In the rows, 128 means zero.
One turn moves every row onto another: examples first, then more rows asked
Q354: [118 106 130 137 123 121 142  86 145 131 120 123  84 161 143 120  98 123]
Q839: [158 100 107 126 133 100 119 134 158 117 126 148 126 128 134 148 112 116]
Q141: [116 118 122 139  99 123 153 102 148 132 122  85 105 179 101 119 120 112]
Q675: [136 138 126 128 134 110 135 143 114 106 130 154 144 150  96 153 148 104]
Q703: [125  98  85 129 101 115 146 124 163 147 129 138 137 135 126 136 114  96]
Q214: [143 104 107 118 136  99 114 148 137 123 120 159 127 132 132 139 123 112]
Q399: [142 104 104 137 100 131 152 122 169 144 135 122 148 135 125 137 107 104]
Q59: [123 139 137 149 131 122 144 103 118  98 120 113  94 185 105 126 124 129]
Q953: [133 112 155 117 142  97 119 107 128 116 118 135  81 160 119 138 123 121]
Q529: [121 132 100 142  99 128 162 134 137 128 133 122 156 157  89 140 137  97]
Q720: [145 134  96 134  98 138 168 125 134 126 135 142 145 153  85 146 122  92]
Q585: [157 107  95 118 133 106 137 130 147 128 126 161 125 118 116 155 122 124]
Q750: [155 133 117 124 138 115 150 135 122 117 131 160 137 132  87 161 138 122]
Q85: [115 114 117 139 107 120 152 110 123 133 113  86  91 175  91 125 125 124]
Q310: [119  98 132 126 109 119 134  99 147 127 126 127  71 162 125 117 106 134]
Q504: [133 107 155 129 130 119 134  88 132 118 111 142  87 160 128 130 134 141]
Q408: [119 129 108 146 102 128 167 137 130 140 134 133 151 154  84 136 127  94]
Q565: [153 132 130 139 141  99 135 140 130 100 134 157 131 147  87 160 130 111]
Q788: [133 127 146 142 121 128 141  98 126 103 110 118 104 179 108 127 149 144]
Q958: [128 132 105 139 102 122 162 126 133 127 137 115 162 137  93 142 114  96]
Q867: [135 135 120 137 134 103 136 152 114 109 126 157 136 153  85 148 139 107]
Q772: [138 104 112 114 135  97 120 133 141 124 125 168 125 128 132 150 124 104]
Q220: [111 124 121 154 110 128 160  89 138 124 125 106  93 179 110 119 108 119]
Q50: [145 133 103 134 111 138 170 129 134 133 135 131 154 138  85 148 137 116]
Q421: [131 123 144 132 143 115 125 101 124 106 116 128  83 166 137 127 116 132]
Q660: [126 125 147 126 129 119 134 118 103 119 111 100  93 169  99 132 138 131]
Q404: [122  92 122 124 116 102 132  97 159 138 118 114  81 158 129 125 105 115]
Q340: [139 140 125 132 131 104 144 133 112 105 135 142 150 135  87 154 125 103]
Q8: [126 137 156 132 126 118 141 112 117 109 123 105 104 181  91 134 139 117]
Q83: [127 116 154 122 126 118 124 109 126 110 125 134  74 166 119 125 122 140]
Q766: [115  91 120 128 114 110 144 101 136 150 112 109  75 156 114 127 108 122]
Q319: [135 105  89 127 110 108 141 122 152 134 131 127 147 118 126 138  99 100]
Q854: [126  99  95 128 104 125 145 133 154 155 128 135 142 132 132 128 110 101]
Q922: [150 110  89 119  99 136 153 119 153 141 130 146 136 134 124 139 107  94]
Q835: [113 115 124 139  95 130 149 102 143 124 128 105  85 178 103 114 115 132]
Q791: [165 114 100 110 126 118 126 132 138 117 125 165 126 131 129 149 118 105]
Q403: [122 131 147 134 112 129 139 112 121 105 128 112  87 180  97 121 131 137]
Q981: [135 135 126 150 108 130 169 128 140 125 143 129 153 154  79 148 126 101]
Q255: [144 113 109 120 138  89 123 131 132 112 128 154 134 117 119 152 109 106]
Q597: [126 102 149 115 135 109 127 109 114 135 111 124  77 151 122 135 121 128]
Q203: [161 140 108 124 126 121 142 137 118 100 129 160 133 150  91 155 133 103]
Q974: [123 112 117 151 102 124 155  89 146 117 111 110  98 181 101 120 133 136]
Q746: [149 107  81 126 108 128 156 125 158 144 129 132 143 125 114 143 120 118]
Q568: [123  94 127 140 113 115 150  80 154 132 110 134  83 163 121 124 118 134]

Q791 goes to Q922
Q214 goes to Q854
Now these:
Q839 goes to Q399
Q788 goes to Q504
Q50 goes to Q750
Q59 goes to Q421
Q597 goes to Q766
Q340 goes to Q255
Q403 goes to Q83
Q772 goes to Q703
Q141 goes to Q8

One turn moves every row onto another: examples first, then more rows asked
Q445: [106  99 112 113 109 119 133 130 118 132 140 150  99 156 102  85]
Q148: [139  99 105 126 146 124 118 116 127 144 131 103 154 127 155 126]
Q312: [140 122 109 114 132 156 141 137 153 101 150 113 151 145 121 107]
Q193: [116  79 123 140 115 117 144 118 121 131 136 134 135 174 121 112]
Q558: [ 97  61 134 130 116 139 126 118 113 125 114 134 132 137 144 115]
Q484: [120 133 122 118 137 174 139 144 133 118 109 124 133 137 156  90]
Q647: [116 109 137 127 133 117 128 119 129 152 133 145 127 120 174  88]
Q197: [126  93 122 122 128  97 148 124 157 155 127 124 137 156 133 109]
Q347: [120 130 130  95 108 123 141 134 136  91 143 124 154 124 106 107]
Q152: [105 127 113 119 105 141 151 148 178 125 132 127 120 131 137  88]
Q767: [139 118 120 116  98 104  91 136 114 125 128 128 123 132 137 129]
Q234: [ 99 105 117 115 114 153 156 144 178 119 120 120 127 135 132  94]
Q817: [ 83 107 116 106 127 113 124 106 134 117 121 128 102 164 111 100]
Q94: [118 113  97 104 109 136 102 113 118 125 119 111 124 153 107 137]
Q977: [100 118 118 126  82 149 165 141 137 133 125 133 146 125 120 101]
Q552: [130 138 130 104 123 165 127 153 137 115 113 132 126 124 153  91]
Q379: [116 114 122 100 128 150 141 157 107 110  94 118 143 118 122  97]
Q554: [ 74 125 107 116 110 129 144 138 150 113 112 110 131 103 132  98]
Q612: [124  89 117 114 134  85 134 139 158 148 129 122 124 134 136 101]
Q573: [ 97  94 112 113 110 153 108 119  99 125 137 143 108 114 132  95]
Q595: [105 126  99 130 139 130 160 133 123  99 149 113 150 130 115  86]
Q940: [118 165 115 120 118 137 142 142 111 123 109 122 141 138 136  98]
Q41: [122 109  75 124 119 134 110 134 103 135 134 115 110 141 109 111]
Q641: [136 129 100 110 136 142 131 146 155  97 152 107 138 127 127  99]
Q755: [100 127 120 140 100 105 107 121 120 133 137 140 109 128 162 104]
Q519: [154 104 112 117 126 118 111 130 127 147 142 118 148 117 150 126]
Q610: [113  88 150 113 134 128 130 113 132 145 119 141 138 124 167 102]
Q126: [ 88 125 118 120 109 151 110  90 109 126 131 137 119 140 140 111]
Q66: [104 102 116 119 121  78 106 132 136 112 135 123 105 133 133 105]
Q889: [116  85  99 147 139 132 122 123  99 129 117 110 136 155 140 119]

Q193 goes to Q767
Q977 goes to Q347
Q197 goes to Q519
Now these:
Q94 goes to Q573
Q312 goes to Q552

One turn moves every row onto another: examples first, then more rows asked
Q510: [ 99  80 123 123 129 122 143 104 113 146 142 144 147 134 105 124 141  95
 119 101 112 153 157 105 141 125 116 151 124 136 105 127 119 124 112]
Q53: [133 132 118 150 105 118 129 176 116 132 133 139 150 171 117 128 148 117
 125 163 126 110 136 159 112 161 160  96 119 120 157 133 120 111 136]
Q542: [125 133 109 150  88 108 130 139 107 143 145 136 161 143 109 122 129 127
 149 150 118 118 120 160 136 134 147  91 112 125 163 134 103 115 136]
Q208: [134  84 139 114 142 137 138 126 141 158 153 102  96 126 128 127 138 119
 157 136 142  95 111 121 123 145 126 109 105 131 134 153 120 123 126]
Q783: [132  69 127 126 147 127 146 126 132 161 159 101 103 119 126 133 128 132
 149 139 134 113 106 129 134 133 118 111 102 123 135 144 125 111 126]
Q666: [128  96 126 110 130 113 142 126 149 148 128 157 147 162 112 125 135 119
  88 106 131 148 143 112 114 147 110 148 130 129 100 128 154 127 122]
Q329: [135 124 103 134 124 131 122 133 106 138 138 134 155 136 104 121 148 127
 145 148 111 122 113 153 153 123 150 100 130 126 170 136  84 127 153]
Q980: [104  95 136 114 133 135 143 110 121 146 138 139 137 138 104 115 156  87
 120 102 120 146 164  94 134 131 115 151 122 141 107 134 115 131 113]
Q991: [137 116 103 145 109 114 125 156 106 130 139 142 166 162 117 133 139 130
 127 161 119 116 120 165 133 153 153 101 130 106 159 122 118 110 146]
Q2: [149 116 106 131 136 138 125 158 108 128 134 135 156 158 112 126 161 127
 123 163 118 121 118 153 142 146 149 107 138 107 166 125 105 118 157]
Q422: [124  92 124 108 141 118 131 125 151 145 119 162 141 165 113 129 137 112
  89 102 126 140 145 116 111 149 128 148 140 138  97 136 146 137 124]
Q502: [134 139 119 141 137 144 131 163 118 140 129 127 132 144 103 118 164 115
 136 153 115 124 131 145 134 124 156  97 118 143 170 148  81 128 145]
Q751: [118  63 122 139 141 114 140 131 134 158 154 111 101 123 130 144 114 128
 149 135 126 108 112 143 123 136 139 105 103 133 127 149 127 111 117]
Q814: [119  77 135 128 136 124 131 130 143 157 148 111  94 131 131 137 123 115
 158 133 135  90 117 135 113 148 147 103 106 140 126 160 123 124 117]
Q96: [145 133 122 136 133 142 129 179 119 130 127 132 140 167 112 123 169 115
 120 165 125 114 134 147 121 154 156 102 127 122 163 136 106 120 148]
Q799: [ 95  99 140 122 118 125 140 115 125 145 136 144 135 145 108 119 147  80
 125 100 121 136 171 100 119 139 127 145 119 149 100 139 120 131 103]
Q473: [122  91 124 116 140 113 140 133 150 147 122 159 140 163 112 130 134 116
  84 105 125 149 148 118 110 145 122 147 131 138  98 132 151 129 120]
Q189: [123 148 125 156 101 120 138 169 118 145 136 129 138 150 107 119 146 115
 140 154 122 120 139 152 117 134 152  89 100 144 164 145  99 116 129]
Q978: [ 90  85 127 130 114 111 139 108 117 145 140 149 145 141 109 127 132  89
 123 100 113 143 165 111 127 134 128 145 120 144  98 133 124 125 102]
Q16: [129  97 126 102 131 118 133 117 150 145 125 160 148 163 112 124 138 115
  93 103 132 138 141 112 115 151 117 148 138 130 100 131 149 136 127]

Q208 goes to Q814
Q53 goes to Q991
Now these:
Q502 goes to Q189
Q980 goes to Q799
Q16 goes to Q422

